Named moves, each a turn or a mirror, and the order they were made in; the first pair answered
Podir (before -> after):
[ 23 -31  34 -13 -26  -8  -5  -4 -16  14 -20  39 -27 -14 -20  -8   1  18
 -26 -39   8 -33  13 -11]  ->  [ 21 -31  29 -19 -24   2 -10  -3 -17  12 -21  34 -27 -10 -25 -13   4  21
 -33 -42   8 -31  10  -8]
[  5  -5  17  -2 -11  12  -6  -2  -1   3   0  -1 -11   1  -5  -5 -11  10
  -8  -3  -6  -4  -5  -2]  ->  [  3 -14  15   4 -15   8   2  -1  -4   3  -2   6 -16  -4  -4   2  -7   7
  -5  -1  -3  -5  -3   0]
[ 46  12 -17  -6  41  30 -22   1 -27 -45  25 -37  -7 -41  -4 -58  -1 -56
  -2  18 -12 -11  -7 -14]  ->  [ 36   3 -17  16  22   2  25  -3 -35 -63  18 -19  -8 -61   6 -21 -24 -63
  15  39 -18 -23  11 -18]
punen (before -> after):
[ 54 -36  41 -28   2  36 -19 -17 -21   9   9 -29 -27  11 -21 -13 -13  17
 -25 -23  20 -30 -36 -14]  ->  [ 30 -44  41  -2 -34 -19  34 -18 -33   1 -10   6 -24 -13 -26  43 -32  12
 -11  -3  22 -41 -18  -8]
[ 11  18  -3 -11  18  29 -24   7  12  11   7 -14   8  11 -11 -23   8  10
  -9 -13   9   7 -15  16]  ->  [-15   7   0  12 -16 -20  28   3  -1   4 -10  24   8 -12  -6  26 -11   7
  13   6  15  -6   2  21]
[ 18 -29  22 -50  -7  12  15  -8  17   3  28 -22  -1 -46   1   9   3 -26
  36   7  -3 -12  -4 -23]  ->  [ 24 -29  23 -44  -7  16  16  -8  17   4  24 -22  -3 -47   3  13   3 -25
  36   7   1 -17  -5 -24]
lete (before -> after):
[ 11  23   2  26   7  -1  33   1   3  -2  21 -17  -1  -9  39   2 -24 -45
  28  25 -13   5  17 -38]  ->  [  4  31 -15   9  28 -17  16   5  12  -8  17 -13  20 -22  59 -10 -10 -25
  38 -20   2   4  18 -13]
[  2  43 -25  31 -17  25  -8  20  10  34  10 -13   5  67 -50 -17   9 -45
 -32  65  -1  43 -11 -26]  ->  [-16  54 -51 -15  36 -19 -50  19  21  11  -4   7  52  23   0 -39  45  16
  -7 -44  30  36 -14  28]
[-10  -7   8 -13  16   5  -6  11   8   4 -11  17  19   4   1   5   9   0
  -7  -7  -2  12  12  28]  ->  [ -6 -20  17 -12   4  12  -2  11   5   0 -16  23   8   2  -8  11   1  -1
  -8   1  -2   4   8  26]
[ -9  39 -52 -14  37 -32  -2   4 -15  23  18  -7  11 -19  17   7  27 -30
  39   6  14  10   5 -28]  ->  [-12 -13 -25 -23  21 -54   5  -3 -19  11   2  13 -10 -52  22  28  17  12
  38 -24  18 -24   8 -11]
Roli (before -> after):
[ -8  36 -27 -15  39   0 -23  13  13  -7   8  -7  28   6  18 -16  21 -10
  -1 -24   8  24  -4  10]  ->  [-29  14 -16   7 -11 -41  31   5  -2 -11 -14  35  17 -11  10  37  -5  -5
  12   2   7  10  11  12]
[ 17 -12   9  36 -54  15  41 -18 -14 -41  16 -15 -30 -27   2  19 -66 -38
  48  32 -44   0  65 -18]  ->  [ 50 -41  33   3 -22  56 -19 -28  -5 -47  27 -41 -46 -38  22 -27 -49  -5
  34 -23 -41 -14  41 -11]
[ 11 -29  16  34   3  -6   8  16 -10   7 -13  24   7 -15  -3  10 -18   2
  14 -11  11   6 -15   8]  ->  [ 17 -16   8  22  23  18 -22  13   1  12  -2   8  15  -6   6 -23  -6  -8
  13 -20   9  18 -22   3]
Now pairs of rows:
(2 to 3 moves a pair)
[-21  -3  -7  25  20 -47  16   0 -10  -2  13   6  19  -3   3  14   4  11
  13 -21  -4  17  15   7]  ->  [ 12 -37  25  18  19   7 -14  -7  -4   6  28 -15 -18   8  -6 -12   2  18
 -24 -17 -10   7   2 -11] -> Roli, lete, punen
[  5 -17 -21 -24  17  -9  -1 -72   4 -21   3  14  32  -5  18 -30 -12 -15
  -2 -14  41 -15 -14  23]  ->  [ 22 -34   1 -10  -8  23  17 -74   0 -14  15   9   5  11   0 -18 -28 -33
 -19  23  23 -25 -16   3] -> lete, lete, Roli
[-10   7 -12 -17  -7 -15 -29  21  20 -14   8  20  19   3 -25 -20  24  37
 -11 -12  21  16  -9  17]  ->  [  3   9 -11 -15   9  10 -43  16  17 -12  17   1  13   3 -15 -35  28  31
 -12 -16  11  11 -14   9] -> Podir, punen
[ 29  -6   6   3  14  53  -9 -11   4 -17  14 -37 -22   8  -4 -12 -10 -30
  12  -7 -10   0   4 -27]  ->  [  8 -14   9  27 -33  18  33  -2   1  -5   0  -2 -19   8 -33  30 -25 -28
   9  24  -5  -3   7 -21] -> Roli, Podir, Roli
[-10 -15  12 -32  35 -19 -38  -7 -11 -15 -10  17   6 -30   8  -7  18  22
   5 -59   8  -4  -8  29]  ->  [-11  37 -20 -20  42   6 -41   5  -6  -6  10  -9  19  15   1 -32  20 -31
   9 -10   2  31  -1   5] -> lete, lete, lete
[-11  -1 -10 -40  25 -18 -39 -16   5 -10 -16 -22  37   2  44 -11  33 -23
 -12 -55  16 -17 -16   8]  ->  [-25 -35  11 -27 -15 -55   0 -18  -9 -15 -33   5  29 -17  34  30  15  -6
  -6 -39  18 -41  -6  12] -> Roli, Roli
[ 22 -36  26   9 -15   1  28 -12 -21 -20 -13   6 -48 -19  13  14  14  10
  26  -4 -16   0  11 -23]  ->  [  4  20 -15  18   2 -14  35   0 -18 -19  -9   2 -16  -2  23  16  17 -22
  37  20 -14  27  23 -28] -> Roli, punen, lete
[ -6  -9  18  18  -9  -3  20 -25   0 -29  -5  21 -14 -10   4  31  -5 -20
  35  10  -7 -23   2 -12]  ->  [  6 -13  19  16   5   9  12 -25   1 -38   1  10 -14 -17  14  18  -6 -13
  34  -2 -13 -27   5 -16] -> punen, lete, Podir
[ 31   0  -4  19  -7  50 -33  -5  12  22  17 -19 -17  40 -33 -23  27   2
 -53  23 -11  34 -45 -25]  ->  [ 42  -6   2  24   2  55 -16  -8   6  11  27 -28 -29  34 -21 -20  13 -11
 -42  35 -27  25 -31 -44] -> Podir, punen
[ -9  46 -25  -1   1  25 -25  14  15  20   9  -1  19  50 -33 -25  20 -31
 -23  21   1  39 -10 -13]  ->  [  1  39 -21  -1  10  37 -20   9  12  13  18 -18  11  46 -21 -29  17 -43
 -19  28  -6  34  -6 -24] -> Podir, punen
[ 12   2  -6 -32  36   8 -20   7   0  -6  -5  -2   4 -17  15 -33   5  -8
  15 -50  31 -20  -2  15]  ->  [  2 -22  11   3 -23 -12  41   7 -14  -4 -14  23 -26 -21 -11  24 -28 -28
  19   8  21 -37  14  -2] -> punen, lete
